In the data rows, the value 128 means zero.
Here are some points, one per row:
array([128, 190, 141, 167, 133, 114, 66, 136, 109, 120, 172, 113, 180, 88, 61, 171, 112, 157, 115, 221, 112, 160,
       95, 106])
array([144, 87, 106, 99, 125, 147, 174, 123, 158, 124, 109, 126, 66, 131, 185, 101, 135, 138, 147, 67, 132, 106,
       131, 148])
array([136, 165, 141, 163, 109, 116, 92, 145, 73, 134, 151, 121, 157, 131, 79, 128, 114, 101, 113, 177, 133, 164,
       106, 129])
array([131, 189, 137, 168, 137, 113, 65, 139, 110, 120, 172, 108, 179, 85, 57, 171, 112, 158, 117, 220, 110, 161,
       97, 107])
array([127, 185, 137, 167, 127, 117, 69, 138, 99, 126, 168, 114, 180, 99, 66, 169, 114, 142, 114, 213, 116, 166,
       97, 111])
array([148, 144, 141, 133, 108, 111, 123, 153, 79, 133, 148, 116, 136, 142, 88, 131, 133, 117, 111, 137, 145, 138,
       136, 111])
array([104, 67, 120, 131, 113, 136, 196, 68, 179, 137, 113, 140, 52, 163, 184, 74, 157, 153, 149, 126, 187, 79,
       156, 135])
array([123, 190, 140, 166, 134, 111, 64, 141, 105, 123, 173, 108, 179, 88, 60, 172, 113, 156, 119, 223, 114, 162,
       97, 107])
array([142, 151, 144, 147, 106, 117, 110, 147, 79, 134, 143, 120, 148, 133, 83, 130, 126, 112, 115, 154, 138, 152,
       120, 121])
array([129, 183, 138, 168, 124, 113, 70, 139, 95, 127, 166, 121, 179, 106, 67, 153, 109, 132, 114, 208, 118, 169,
       98, 118])
array([122, 191, 139, 166, 133, 116, 63, 137, 107, 121, 168, 115, 179, 89, 62, 172, 113, 156, 115, 220, 114, 162,
       96, 105])
array([83, 48, 139, 78, 176, 183, 159, 78, 191, 126, 73, 157, 106, 168, 191, 104, 116, 105, 107, 50, 114, 60,
       173, 131])
array([111, 81, 118, 111, 127, 142, 185, 93, 179, 130, 107, 132, 63, 150, 206, 85, 150, 139, 148, 99, 158, 85,
       159, 144])
array([133, 182, 139, 167, 119, 114, 69, 140, 92, 127, 165, 120, 176, 104, 71, 154, 110, 135, 111, 209, 120, 168,
       98, 112])
array([122, 190, 137, 172, 130, 112, 60, 133, 107, 121, 172, 110, 180, 89, 61, 174, 114, 155, 117, 222, 109, 164,
       99, 107])
array([105, 90, 123, 82, 152, 153, 171, 112, 183, 125, 86, 140, 81, 156, 215, 99, 144, 117, 142, 69, 124, 78,
       174, 149])
array([122, 191, 136, 164, 129, 115, 69, 138, 104, 127, 170, 115, 179, 93, 61, 169, 115, 146, 115, 215, 115, 166,
       99, 107])
array([146, 146, 140, 141, 106, 118, 117, 151, 75, 135, 148, 118, 146, 137, 92, 128, 134, 117, 113, 144, 144, 143,
       127, 115])
array([138, 162, 139, 156, 109, 115, 97, 144, 75, 136, 150, 113, 155, 131, 79, 129, 115, 107, 116, 169, 133, 160,
       111, 128])
array([127, 172, 144, 166, 116, 116, 84, 144, 76, 135, 155, 120, 168, 123, 73, 133, 107, 111, 116, 189, 126, 171,
       99, 125])
array([148, 95, 113, 117, 112, 112, 163, 130, 138, 134, 110, 132, 110, 127, 145, 122, 152, 133, 146, 74, 145, 120,
       128, 130])
array([143, 153, 142, 146, 108, 116, 110, 147, 79, 134, 147, 118, 146, 136, 86, 131, 126, 112, 113, 158, 139, 151,
       121, 116])
array([136, 166, 145, 164, 113, 117, 94, 145, 73, 130, 152, 118, 159, 129, 78, 128, 112, 105, 113, 176, 130, 167,
       106, 125])
array([143, 93, 114, 112, 113, 121, 172, 128, 145, 129, 110, 133, 98, 133, 153, 117, 145, 136, 147, 72, 143, 116,
       132, 136])
array([97, 73, 129, 80, 165, 166, 168, 99, 185, 121, 84, 147, 90, 158, 204, 102, 131, 115, 125, 63, 121, 73,
       173, 141])
array([145, 144, 142, 136, 108, 117, 117, 151, 80, 133, 146, 122, 145, 137, 90, 132, 129, 117, 113, 144, 144, 144,
       127, 118])
array([126, 188, 139, 168, 126, 113, 70, 140, 95, 127, 167, 115, 179, 100, 67, 160, 112, 134, 112, 211, 121, 171,
       99, 116])
array([129, 182, 139, 170, 120, 116, 76, 137, 85, 131, 162, 115, 174, 109, 71, 145, 109, 126, 113, 202, 121, 169,
       99, 117])
array([124, 187, 137, 169, 127, 111, 66, 136, 100, 125, 173, 113, 176, 95, 64, 168, 112, 147, 114, 216, 114, 166,
       100, 111])
array([153, 105, 120, 125, 108, 94, 158, 136, 128, 133, 114, 136, 129, 134, 122, 134, 153, 121, 143, 80, 143, 127,
       126, 118])
array([89, 57, 133, 79, 170, 174, 161, 87, 188, 121, 77, 156, 98, 164, 194, 103, 121, 112, 116, 56, 113, 65,
       174, 133])
array([149, 98, 116, 124, 112, 102, 159, 134, 133, 130, 115, 138, 124, 134, 129, 127, 156, 127, 148, 79, 143, 122,
       127, 126])
array([147, 91, 110, 111, 112, 126, 170, 129, 144, 131, 113, 132, 98, 129, 153, 115, 146, 136, 148, 70, 150, 121,
       130, 140])
array([120, 190, 136, 169, 134, 113, 64, 137, 108, 119, 173, 113, 182, 86, 60, 175, 114, 156, 117, 222, 112, 161,
       98, 109])
array([149, 98, 116, 124, 111, 100, 160, 132, 131, 134, 114, 134, 120, 133, 135, 125, 152, 128, 140, 81, 145, 121,
       128, 124])
array([145, 90, 107, 102, 122, 145, 178, 124, 157, 128, 107, 130, 66, 127, 174, 105, 132, 144, 150, 68, 136, 109,
       131, 151])
array([102, 105, 124, 81, 146, 143, 176, 125, 181, 128, 88, 139, 76, 150, 224, 100, 154, 117, 156, 78, 127, 89,
       179, 151])
array([90, 56, 134, 80, 168, 179, 163, 89, 188, 124, 78, 154, 98, 164, 197, 102, 120, 111, 121, 56, 116, 65,
       171, 136])
array([144, 104, 101, 75, 144, 152, 168, 145, 162, 119, 98, 128, 74, 128, 196, 114, 127, 131, 148, 44, 103, 108,
       143, 160])
array([151, 129, 133, 133, 112, 103, 130, 145, 96, 135, 128, 125, 142, 131, 103, 133, 146, 116, 126, 116, 148, 139,
       125, 111])
array([120, 100, 113, 78, 146, 148, 170, 125, 171, 126, 92, 134, 78, 143, 209, 103, 139, 123, 149, 65, 120, 91,
       164, 155])
array([151, 114, 124, 134, 109, 91, 146, 136, 113, 134, 117, 134, 142, 129, 115, 132, 153, 118, 144, 101, 144, 140,
       117, 113])
array([85, 48, 136, 79, 179, 184, 158, 78, 188, 120, 73, 160, 106, 167, 186, 101, 114, 107, 108, 52, 111, 63,
       168, 131])
array([146, 87, 101, 104, 123, 143, 183, 119, 158, 125, 112, 129, 60, 132, 184, 98, 134, 148, 149, 70, 139, 107,
       132, 151])
array([125, 184, 138, 167, 124, 113, 72, 138, 93, 127, 167, 117, 183, 93, 66, 158, 108, 142, 112, 211, 118, 169,
       101, 112])
array([133, 178, 141, 167, 118, 117, 79, 142, 80, 134, 160, 126, 173, 118, 71, 137, 107, 120, 112, 198, 123, 174,
       96, 124])
array([82, 50, 136, 77, 176, 185, 159, 81, 191, 122, 78, 157, 105, 168, 190, 103, 116, 108, 112, 53, 111, 62,
       174, 131])
array([147, 116, 102, 49, 155, 157, 153, 173, 161, 115, 90, 127, 87, 127, 198, 122, 121, 115, 154, 18, 73, 111,
       148, 173])
array([135, 173, 142, 164, 109, 116, 86, 135, 69, 136, 152, 123, 162, 131, 75, 125, 107, 104, 114, 182, 130, 167,
       102, 128])
array([144, 93, 105, 103, 119, 139, 175, 123, 153, 128, 104, 132, 75, 127, 170, 109, 146, 144, 144, 71, 134, 111,
       129, 146])
array([112, 91, 118, 94, 137, 145, 179, 109, 177, 125, 94, 138, 73, 154, 212, 97, 146, 128, 147, 82, 138, 84,
       170, 150])
array([95, 69, 130, 84, 162, 169, 164, 98, 186, 121, 82, 150, 90, 160, 202, 100, 130, 113, 128, 62, 118, 73,
       173, 140])
array([146, 94, 107, 102, 118, 136, 178, 121, 149, 132, 111, 130, 79, 128, 172, 111, 136, 143, 146, 69, 139, 112,
       129, 146])
array([111, 96, 119, 80, 143, 149, 175, 118, 181, 122, 94, 134, 76, 149, 214, 102, 142, 121, 151, 68, 124, 87,
       169, 151])
array([125, 192, 138, 170, 130, 112, 66, 134, 106, 123, 165, 113, 181, 91, 61, 172, 111, 151, 112, 220, 115, 164,
       97, 108])
array([150, 126, 132, 133, 108, 102, 136, 144, 98, 136, 130, 127, 141, 135, 105, 130, 146, 120, 126, 117, 139, 138,
       128, 108])
array([145, 89, 106, 103, 125, 146, 175, 119, 154, 133, 110, 126, 68, 128, 180, 112, 134, 146, 147, 71, 140, 114,
       130, 149])
array([133, 108, 111, 69, 147, 136, 163, 149, 169, 121, 93, 128, 83, 136, 203, 109, 132, 122, 149, 45, 101, 100,
       156, 160])
array([145, 93, 111, 107, 115, 133, 176, 127, 146, 135, 110, 133, 86, 128, 162, 117, 143, 138, 145, 70, 146, 112,
       131, 142])
array([82, 50, 136, 79, 174, 181, 156, 82, 190, 121, 77, 159, 102, 167, 192, 105, 115, 108, 111, 56, 110, 62,
       173, 131])
array([123, 191, 135, 169, 131, 116, 66, 138, 106, 127, 170, 115, 179, 93, 62, 170, 114, 152, 114, 217, 114, 155,
       97, 108])
array([146, 95, 114, 108, 116, 136, 174, 126, 147, 130, 112, 133, 85, 123, 163, 110, 141, 141, 147, 71, 142, 115,
       133, 144])
array([151, 105, 117, 130, 113, 93, 155, 136, 122, 136, 113, 136, 138, 132, 122, 131, 152, 122, 139, 91, 143, 134,
       124, 111])
array([130, 172, 141, 166, 111, 117, 82, 141, 75, 134, 157, 124, 167, 123, 71, 134, 107, 109, 116, 191, 127, 172,
       99, 128])
Along one direction, these points spread out more than along any other. How far along it is each point below, from 0 to 99? 50 is the average, and the first point above lies past it.
array([132, 169, 137, 166, 108, 117, 84, 144, 72, 135, 155, 122, 163, 125, 73, 129, 108, 105, 111, 183, 130, 169,
       102, 130]) 65
array([124, 190, 138, 168, 132, 116, 68, 135, 108, 112, 170, 113, 182, 88, 62, 171, 113, 157, 117, 223, 112, 159,
       97, 108]) 71
array([150, 111, 118, 137, 112, 86, 147, 133, 119, 138, 108, 136, 145, 127, 118, 136, 152, 119, 145, 93, 143, 141,
       114, 114]) 50
array([146, 97, 115, 117, 110, 114, 167, 130, 137, 134, 115, 135, 107, 131, 140, 118, 151, 132, 146, 74, 147, 121,
       130, 130]) 43
array([126, 188, 138, 170, 127, 115, 69, 141, 95, 125, 169, 117, 181, 98, 64, 164, 112, 142, 113, 212, 117, 167,
       97, 108]) 70
array([82, 49, 133, 80, 174, 184, 157, 83, 194, 116, 76, 157, 106, 172, 188, 103, 116, 108, 111, 52, 112, 60,
       170, 135]) 29
array([153, 105, 114, 130, 111, 86, 156, 132, 122, 134, 117, 131, 143, 135, 122, 136, 156, 121, 141, 92, 143, 132,
       122, 107]) 48
array([106, 102, 119, 80, 146, 146, 174, 116, 181, 125, 90, 138, 75, 151, 218, 99, 147, 118, 151, 78, 125, 85,
       177, 153]) 32
array([137, 159, 143, 154, 107, 118, 99, 146, 75, 135, 152, 116, 158, 131, 83, 129, 117, 107, 117, 169, 134, 157,
       112, 126]) 62
array([108, 98, 120, 87, 140, 148, 173, 116, 179, 126, 94, 129, 72, 148, 214, 96, 146, 121, 151, 74, 130, 87,
       171, 151]) 32
array([150, 101, 117, 129, 109, 90, 158, 140, 125, 132, 114, 134, 133, 137, 125, 131, 153, 123, 143, 81, 139, 124,
       125, 117]) 47
array([141, 156, 145, 151, 107, 117, 105, 146, 77, 136, 151, 121, 151, 134, 87, 128, 118, 111, 112, 160, 138, 154,
       119, 121]) 61
array([121, 80, 111, 115, 119, 143, 186, 93, 169, 130, 112, 135, 62, 147, 197, 88, 145, 148, 147, 98, 158, 91,
       148, 146]) 35
array([124, 188, 134, 172, 131, 111, 64, 134, 111, 120, 172, 113, 182, 89, 60, 171, 114, 157, 115, 221, 112, 162,
       98, 103]) 71
array([133, 175, 138, 169, 117, 116, 79, 142, 81, 136, 161, 120, 172, 118, 76, 140, 109, 121, 111, 197, 117, 169,
       97, 128]) 67
array([140, 157, 145, 152, 108, 116, 105, 149, 75, 137, 148, 122, 151, 134, 83, 130, 117, 108, 122, 162, 138, 156,
       115, 124]) 61
array([106, 96, 119, 84, 146, 149, 174, 116, 181, 123, 89, 137, 77, 150, 215, 98, 144, 119, 149, 71, 128, 93,
       174, 152]) 32
array([124, 185, 140, 167, 132, 112, 63, 134, 108, 124, 173, 113, 176, 86, 61, 171, 109, 154, 116, 222, 111, 162,
       96, 108]) 71
array([130, 180, 139, 168, 119, 111, 79, 142, 85, 129, 161, 119, 173, 113, 71, 147, 105, 122, 112, 207, 120, 177,
       97, 118]) 69
array([135, 84, 106, 106, 124, 143, 185, 113, 167, 131, 110, 131, 66, 141, 193, 94, 136, 148, 149, 77, 141, 100,
       141, 151]) 35
array([120, 191, 137, 164, 136, 112, 60, 138, 110, 123, 174, 111, 179, 89, 62, 171, 114, 156, 113, 219, 112, 160,
       97, 107]) 71
array([144, 139, 140, 135, 107, 114, 124, 148, 85, 133, 144, 118, 141, 133, 96, 133, 147, 117, 116, 133, 144, 140,
       128, 113]) 56
array([137, 94, 100, 92, 137, 148, 176, 129, 160, 121, 104, 123, 72, 129, 191, 104, 133, 124, 148, 63, 122, 103,
       139, 157]) 35
array([83, 48, 137, 77, 175, 185, 157, 76, 193, 117, 74, 158, 103, 168, 190, 105, 115, 105, 109, 53, 114, 62,
       173, 130]) 29
